In the rows, zero is written as 128.
Where one turn sends some rows of the set: a few examples, then the rows asked:
J_467: [132 149 118 139 150 106 134 140 110 122 133 138 110 112 102 110 122 124]
J_5: [152 108 126 120 109 140  83 130 130 109 141  80 124 124 150 110 167 122]
J_390: [120 158 147 158 115 114  98 137 114  86 156  71 114 141 127 146  85 117]
J_57: [143 137 134 116 126 132 156 144 131 125 171 101 113 164 162 117 141 104]
J_332: [137  92 110 158 159 152  96 128 145 134 136  69 129 135 119 117 160 140]
J_455: [140 137 129 117 135 129 162 139 123 125 180 106 122 149 155 111 147 104]
J_770: [117 151 157 150 106 126 114 142 117  73 151  89 116 151 122 126  93 118]
J_19: [121 138 123 174 172 147  97 126 164 108 178 102 115 148 119 148 113 154]
J_859: [134  97 108 155 158 156  98 130 146 132 138  71 128 134 120 116 167 142]
J_104: [119 150 152 142 120 129 100 127 108  60 148  90 120 148 106 138 102 122]
J_258: [ 94 140 129 110 163 100 103 138 118 142 133  91 150 138 151 164 116 149]
J_797: [112 113 132 143 122 163  99 146 148 116 123  33 116 135 117 131 127 131]
J_522: [132 124 118 112 118 157 118 143 161 130 134  82  99 100  92 112 135 129]
J_340: [125 153 164 147 111 125  98 135 120  81 144  85 110 152 124 135  85 127]
J_640: [113 109 132 141 120 157 103 147 148 117 120  33 115 136 117 129 123 126]
J_413: [125 144 131 133 169 117 130 126 113 128 140 135 122 105  91 113 115 144]
J_792: [105 138 149  99 150 102 107 133 102 133 142  71 149 133 155 161 107 136]
J_875: [129 138 120 158 174 138 113 128 160 127 190 101 126 163 110 154 115 151]
J_557: [132 121 118  99 125 135  65 130 153 130 146  73 129 102 117 150 139 150]
J_144: [133 128 119 116 117 161 117 144 155 125 135  78  98  97  91 111 138 129]
J_75: [136 139 127 124 168 114 130 133 111 141 122 122  98  91 118 120 121 130]
J_836: [134 135 123 130 128 140 143 147 152 110 175 106 105 159 171 125 148 109]
J_909: [122 148 139 119 122 135 154 136 130 118 168  96 123 152 178 109 137 113]
J_826: [124 139 135 121 168 120 131 118  96 111 123 126 124 114  94 114 128 134]
J_626: [142 143 136 130 163 116 129 126 110 134 130 137 111 111 101 107 117 138]
J_788: [102 133 141  90 169 117 125 124 101 133 136  70 149 137 143 161 125 133]
J_646: [133 123 115 101 130 137  66 133 147 130 144  72 127  98 113 152 144 150]
J_586: [115 134 143 102 162 103 105 134 110 148 137  74 142 142 154 169 111 140]
J_248: [132 139 129 104 138 143 164 132 125 113 181  85 123 157 149 128 148 101]
J_354: [118 135 118 158 173 130 112 130 149 121 195  89 141 162 113 162 115 147]
J_185: [113 129 125 100 159 107 108 145 126 145 142  75 128 135 168 176 125 129]
J_680: [148 110 124 117 108 140  84 135 128 108 138  77 124 124 150 115 171 123]
J_369: [120 150 160 155 123 130  95 133 117  83 127  84  98 123 131 130  87 127]
J_269: [127 147 115 165 177 139 123 118 152 133 198  95 127 141 119 141 116 146]
J_897: [126 140 116 146 167 144 118 120 148 101 200  93 131 159  99 159 125 137]

J_258 -> J_467
J_826 -> J_104
Now these:
J_557 -> J_522
J_369 -> J_19
J_646 -> J_144
J_455 -> J_792
J_340 -> J_875

Where one turn sends some rows of the set: a few examples, then the rows asked:
J_97: [136 129 141 127 108 152 144  66 114 117 156 134 127]
J_433: [134 143 138 128 106 123 122  59 109 131 149 143 115]
J_556: [123 157 115 107 125 104 121 173 115 116 114 128 117]
J_561: [101 138 125 100 135 123 144 154 123 123  94 131 127]
J_719: [149 131 149 146 153 127 118 136 138 115 172 113 142]
J_662: [128 155 125 107 104 137 125  81  94 142 126 147  95]
J_706: [125 131 131  95 123 128 136 166 117 130  96 139 128]
J_674: [123 130 142 118 117 145 138  65 123 147 134 153 112]
J_112: [116 124 101 101 110 140 155 141 105 117  97 131 123]
J_880: [136 125 136 118 123 159 133  74 101 151 136 144 111]
J_308: [108 144 109 100 115 109 134 138  97 121  91 131 118]
J_925: [150 154 136 151 135 113 104 113 132 117 183 123 119]
J_313: [149 121 125 143 124 119 132 153 151  99 162 125 145]
J_220: [135 126 131 155 157 118 122 131 154 121 170 120 134]
J_478: [144 136 119 152 136  93 109 143 140 110 164 121 134]

J_308 -> J_433
J_925 -> J_556
Now these:
J_97 -> J_313
J_880 -> J_719
J_220 -> J_561

Where one turn sends some rows of the set: a few examples, then the rows asked:
J_319: [155 100  95  94 170 173 118 100 134 108 163 141 112 132 144 129 164 101
 140 111  94 111 155 136 134 164 124 135 106]
J_225: [151 154 127 161  98 136 118 104 163 113 139 116 128 158 170 144 178 133
 155 112 135 160 137  95 112 132 135 121 110]
J_702: [155 134 109 134  95 148 141 112 121 109 161 157 159 131 108 104 119 111
 130  97 164 143 154  96 120 159 105 136 121]
J_757: [105  91 130 169 145 145 133 124 100 143 126 105 130 115 162 105 115 120
 154 101 128 135 126 147 103 124 171 136 106]
J_565: [148  97  87 100 177 162 125 109 148  81 148 119  98 141 146 136 148 135
 160  92 124 133 169 116 129 174 150 120 116]
J_995: [151 117 111  99 177 169 118  78 133 102 156 131  96 125 139 156 142 126
 129 120 100 124 164 127 134 165 136 108 126]
J_609: [133 139 146 187 102 117 100 127 150 130 143 123 126 153 153 126 158 116
 156  84 132 156 121 128  97 135 115 123 120]
J_35: [148  93  91 101 174 176 128  95 129 110 162 135 119 140 140 124 164 108
 131 115 102 109 159 137 141 166 137 127 116]
J_548: [154 104  91  96 175 180 119  92 133  96 151 145 119 137 143 128 170 111
 138 102 114 114 161 137 130 169 138 134 110]
J_916: [124 128 165 122 108 126 133 125 130 151 120 149 111 129 132 124 155 110
 162 105 157 129 111  94 153 112 140 110  84]
J_159: [142  86  95  95 174 167 139 102 115 106 160 147 102 128 156 133 151 135
 136 102 116 150 157 137 138 175 165 130 111]
J_129: [109 108 127 159 120 121 140 145  91 130 129 121 154 114 142 114 115 127
 127 107 139 155 114 149  96 128 143 128 135]
J_737: [138  93  91 104 182 157 128 103 151  94 156 107  97 144 145 141 139 131
 157 108 112 125 165 114 132 170 145 112 122]
J_152: [150 121 115  95 176 166 117  93 138  97 158 129  87 118 148 158 138 125
 137 116  91 131 162 127 121 161 135 114 114]
J_329: [144 144 148 180 106 128 128 129 139 117 108 129 125 146 146 135 175 135
 143 113 136 160 125 106 115 115 139 132  96]
J_606: [148  86  92  95 166 163 141 113 116 112 181 143  98 128 151 134 147 128
 134 109 102 153 159 131 137 175 147 133 108]
J_816: [125 137 120 122 107 128 124 123 113 133 157 152 166 133 103 118 134  99
 141  96 177 133 122 120 101 143  93 123 131]
J_349: [ 94 126 158 166 119 127 137 145 117 135 154 126 131 120 144 108 104 108
 131  85 134 147 126 146  86 132 145 120 119]
J_814: [146 118 115  88 180 173 119  86 131  93 143 136  92 116 148 152 140 129
 135 106 109 127 163 131 127 163 152 110 116]
J_913: [141  87  90 104 171 164 144 104 121 111 177 133 102 141 151 138 151 137
 131 113 111 152 162 129 139 177 155 123 120]
J_103: [114 142 158 100 108 121 113 124 120 160 138 129 117 120 141 142 146 109
 156 103 159 129 104 116 133 115 132  82 120]
J_312: [124 131 114 126 113 150 117 121 112 143 166 179 160 116 103 127 145 126
 145  97 177 151 153 116 118 161 109 143 123]
J_263: [122 122 171 138  99 117 105 124 122 165 144 144 103 120 146 118 130 102
 156  82 137 136 107 127 142 128 130  98 113]
J_988: [144  94  88 101 176 156 129 124 150  88 163 110  94 137 147 137 136 128
 160 101 106 134 167 115 124 171 140 122 112]
J_251: [129 140 141 132 109 133 151 128 121 122 144 167 142 131  92 116 125 112
 139  98 181 146 138  90 118 138 111 130  98]
J_425: [ 93  94 118 159 138 139 128 158 113 127 122 119 150  98 138 109 112 141
 152 101 142 138 147 139 107 138 159 142 124]
J_928: [133 139 139 146  92 133 119 144 126 135 172 147 135 139 108 100 128  95
 139  67 165 141 139 115 113 151 100 115 122]
J_905: [103 132 153 103 126 148  96 121 135 168 129 143 123 105 142 135 163 109
 171 105 151 103 128 121 144 119 142 107 106]
J_983: [169 146 122 169 105 143  97 111 131 132 145 111 106 151 148 144 175 141
 165  90 153 169 147  97 119 141 127 114 115]
J_691: [113 122 155 105 134 152 116 109 110 166 140 124 105 106 135 117 117  95
 170  90 157 102 127 115 137 121 147  95 100]
J_524: [106 110 133 155 124 145 161 137 118 115 129 107 141 112 164 103 104 121
 126 114 121 137 137 131 105 124 176 128 111]
J_779: [120 115 155  98 112 131 126  89 130 156 133 150 118 111 152 123 121 101
 167 110 141 114 111 102 155 124 142 104 100]
J_732: [139 156 129 167 112 144  90 138 145 121 125 113 122 125 151 157 176 158
 152 104 141 161 156 114 111 133 141 117 128]
J_230: [142 138 124 164  99 117 107 148 135 123 125  95 131 148 155 135 175 136
 153 100 145 157 119 117 112 123 131 106 131]
J_634: [146 149 111 152 118 163 124 103 106 125 174 150 151 136 107 120 136 112
 135  89 172 152 157 115  86 158 105 140 118]
J_780: [107 121 146 169 130 132 158 141 117 109 111 133 146 119 124 108 111 121
 131 111 142 140 130 123  95 119 147 142 100]

J_129 -> J_816
J_634 -> J_691
Now these:
J_524 -> J_702
J_606 -> J_319
J_329 -> J_780
J_263 -> J_609
J_814 -> J_565
J_905 -> J_732
J_995 -> J_737

Where one turn sends some rows of the set: a few examples, then the rows asked:
J_186: [128  79 158  88 106  89 143 147 124 149 121 153 107 127  92 150 115 137
 119 122 151  66]
J_200: [162 114 171  87 148  66 177 156 152 135 120 126 153 130 155 122 100 131
 102 130 103 138]
J_450: [ 95  77 161  96 175  98 122 118 106 158  71 136 107 140 122 155 130 141
 107 118 122  82]
J_448: [ 99  83 165  56 141  97 164 127 116 139  94 139 126  80  93 163  96 163
 128 126 152 158]
J_812: [147 118 158  93 143  54 165 165 160 148 107 125 145 150 146 107 107 152
  87 143 132 120]
J_364: [123  77 164  84 141  52 146 146 132 193 100 120 137 105  97 129 127 161
 130 148 175 100]
J_697: [113  87 161 110 155 100 157 157 124 145 106 142 113 153  83 121 104 124
 119 140 168 143]
J_623: [126  82 153 133 157  57 145 109 147 153  74 120 146 120 135  98 139 151
 107 149 119 107]
J_53: [112  78 171  85 143  74 148 144 142 136  96 159  99 144 128 139  89 132
  70 124 117 159]
J_657: [ 91  50 183  67 166 107 152 156 110 135  71 138 129 125 104 169 105 114
 114 134 109 114]
J_974: [103  87 167  66  95  86 142 148 135 140 108 158 133 116  78 140 111 130
  99 143 152  82]
J_610: [131 111 148  76 174  95 174 149 111 136  85 118 178 131 135 146 125 131
 145 125 113  83]
J_710: [130  87 170  67 161  99 199 122 144 119  90 127 122  96 122 121 118 138
 123 137  92 165]
J_730: [133 123 176  48 154 110 148 138 112 165 118 112 138 135 109 133 136 156
 139 144 112 100]
J_463: [133  81 168  63 119 110 189 147 137 104 107 138 124  82 115 165 100 133
 121 116 117  90]
J_210: [ 89  69 177  62 157 103 142 125 128 134  56 114 123 108 125 150 124 176
  98 149  92 104]
J_778: [112  90 144  88 122  69 159 119 153 132  80 144 152  94 132 141 131 114
 102 117 128  53]
J_254: [118 113 181  55 169  79 167 168 118 149  78 129 164 127  97 117 122 145
 107 166 132  78]
J_140: [119 108 161  54 107 119 162 113 143 115 116 134 124  86 118 158 117 141
 118 112 114 100]
J_830: [156 126 163  78 146  68 169 159 137 149 129 146 123 155 130 117 101 140
 100 126 126 140]
J_890: [137  91 156  82 167 103 194 112 135 125  99 127 118 106 132 129 122 128
 137 116  94 160]
J_671: [137  90 170  80 175  58 189 126 137 151  76 119 155  53 134 136 121 145
 124 128 139 100]
J_649: [128  80 161  80 119  67 164 128 158 137  82 130 125  86 128 130 134 154
  95 135 120  46]
J_15: [110  88 163  85 169  69 156  90 139 156  72 122 137  56 139 146 129 146
 114 115 132 114]
J_22: [122  70 158 131 161  50 161 131 147 142  63 127 161 115 128  99 127 136
 103 157 121 108]
J_686: [ 93  59 155  95 143  56 134 136 130 183  83 136 143 106  99 147 120 128
 121 133 176 113]
J_663: [113  95 171  98 146 101 149 148 132 151 109 133 101 149  79 111 111 151
 111 154 162 146]
J_705: [121  76 175  95 143  76 143 124 157 132  95 133 115 123 157 142  99 136
  76 123  90 156]
J_436: [134  97 154  69 151  95 179 139 106 148 116 133 128  92 103 161 101 163
 154 114 158 139]
J_370: [106  75 153 113 146  63 137 140 159 140  81 138 115 149 153 137 100 135
  69 123 124 136]

J_778 -> J_186
J_254 -> J_657
Now these:
J_686 -> J_436
J_200 -> J_370
J_663 -> J_710

Where one turn sends some rows of the set: a few examples, then the rows asked:
J_282: [151 128  90 109 157 124  68 129 160 112 130 132 146 141 117 166 121 121
  73  58 168 140  50 145 100 144 155 185 105  97 134 126]
J_593: [ 95 140 100  88 143 127  86 157 140 133  84 135 131 113 169 163 100  89
  96 107 172 121 139 156 121 162 189 168 176 106 107 113]
J_409: [ 99 139  98  90 132 132  97 165 142 115  85 134 121 122 179 166 100 100
  98 104 176 114 141 159 121 155 193 168 178 100 118 115]
J_700: [122 134 137  78 146 128 124 153 115 113 106 155 128 146 125 176  77 127
 102  89 177 118  59 162  98 150 121 172 179  92 169 133]
J_605: [129 132 149  76 146 132 100 141 117 133 116 153 137 144 112 171  67 112
 102  79 167 124  61 159 108 163 125 171 174  96 139 144]
J_275: [142 143  55  97 167 112 130 169 112  89 118 160 148 114 123 158 114 111
 105  84 169 112 126 112 126 171 173 171 101 107 105 110]
J_418: [144 122 102 102 131 129 124 175 125  79 120 142 107 113 185 173  76 113
  99  88 178  89  89 119 132 131 152 203 107  86 102 111]
J_495: [161 151  87  65 135 125 114 135 179  58 137 142 137 130 134 153  84 132
  93 115 182 118  78 122 109 163 153 152 144  90  69 146]
J_16: [151 136  78 107 154 120 108 146 163  76 126 149 141 156 131 168 121 144
  75  60 174 112  58 142  98 143 155 186 127  83 179 121]
J_12: [ 72 139 143 100 136 136  88 160 162  97 171 150 133 132 148 154 113 132
 103 130 179 130 111 152  73 147 130 158 125  99 109 112]
J_734: [151 154 106  66 147 123 105 158 141 110 157 144 143 126 118 163 129 122
  91 140 183 126 113 156  51 161 160 151 112 106 160 112]
J_281: [129 128  98  98 155 119 102 154 106 101 129 150 133  71 145 163  76  99
  94  78 169 109  99 116 112 156 137 182 112 103  71 116]
J_587: [150 139  87 103 178 112  89 130 163 109 133 169 172 148 101 156 103 124
  72  65 158 113  63 127 114 178 150 183 132  86 155 131]
J_268: [134 146 132 106 160 123  69 133 154 132 130 139 137 150 136 176 117 137
  76  89 170 121 135 102 134 144 103 171 180  99 129 111]
J_434: [129 145 126 109 149 126  72 138 149 120 128 121 118 146 148 182 131 144
  78  84 178 130 131 115 118 120 103 168 172 104 132 106]
J_105: [176 154 121  60 125 130  97 158 158  98 177 149 146 151 123 165 103 120
  98 121 175 106 121 150  87 181 174 155 120  98 145 134]
J_935: [124 129  93 100 177 109 139 165 119 103 106 180 140  98 156 159  74 104
  92 114 171  83  96 102 127 155 134 202 123  81 120  98]
J_915: [ 85 140 145  96 126 138 103 170 174  80 176 162 133 156 159 158  95 142
 105 128 175 103 119 147  97 158 140 164 139  84 126 120]
J_453: [ 97 140 101  87 145 126 100 162 146 126  84 146 133 123 172 162  93  95
  98 113 171 107 142 150 129 167 191 171 184  97 121 114]
J_637: [130 153  71  73 168 112 128 133 166  74 113 149 140 107 127 146 110 131
  87 144 187 134  72 121  77 147 133 153 141  95  94 119]
J_745: [ 76 140 153  99 151 132  90 157 175 117 166 170 147 152 146 150  98 123
 102 150 170 114 112 137 100 162 132 169 131  85 118 109]
J_933: [129 128 147  83 137 137 102 149 120 130 107 136 114 152 131 178  82 117
 103  88 175 133  48 167 104 135 125 179 159  97 147 133]
J_715: [154 142  92  76 158 125 116 134 194  91 109 145 131 153 150 151  95 120
  91 161 182 120  56 114 121 139 149 179 127  79  90 120]
J_723: [159 135  70 101 151 125 110 168 127 100 120 143 135 137 139 164 108 102
 108  82 165 113 116 115 147 161 185 182  83 103  85 114]
J_6: [166 146 126  70 148 130  91 154 165 139 152 147 140 159 131 164 116 106
  94 159 174 117 101 145  92 159 169 173  97  95 154 109]
J_227: [145 137  58 105 167 116 135 174 124  99 101 150 130 135 144 164 125 108
 103 107 173 111 110 116 133 148 175 190  86  99 119  93]
J_365: [133 149 122 106 153 123  88 143 151 107 130 139 127 154 146 181 120 153
  78  83 177 110 139 106 128 135 106 168 189  95 148 110]

J_227 -> J_723
J_593 -> J_453
Now these:
J_281 -> J_935
J_745 -> J_915
J_933 -> J_605
J_495 -> J_637
J_6 -> J_105
J_282 -> J_587
J_365 -> J_434

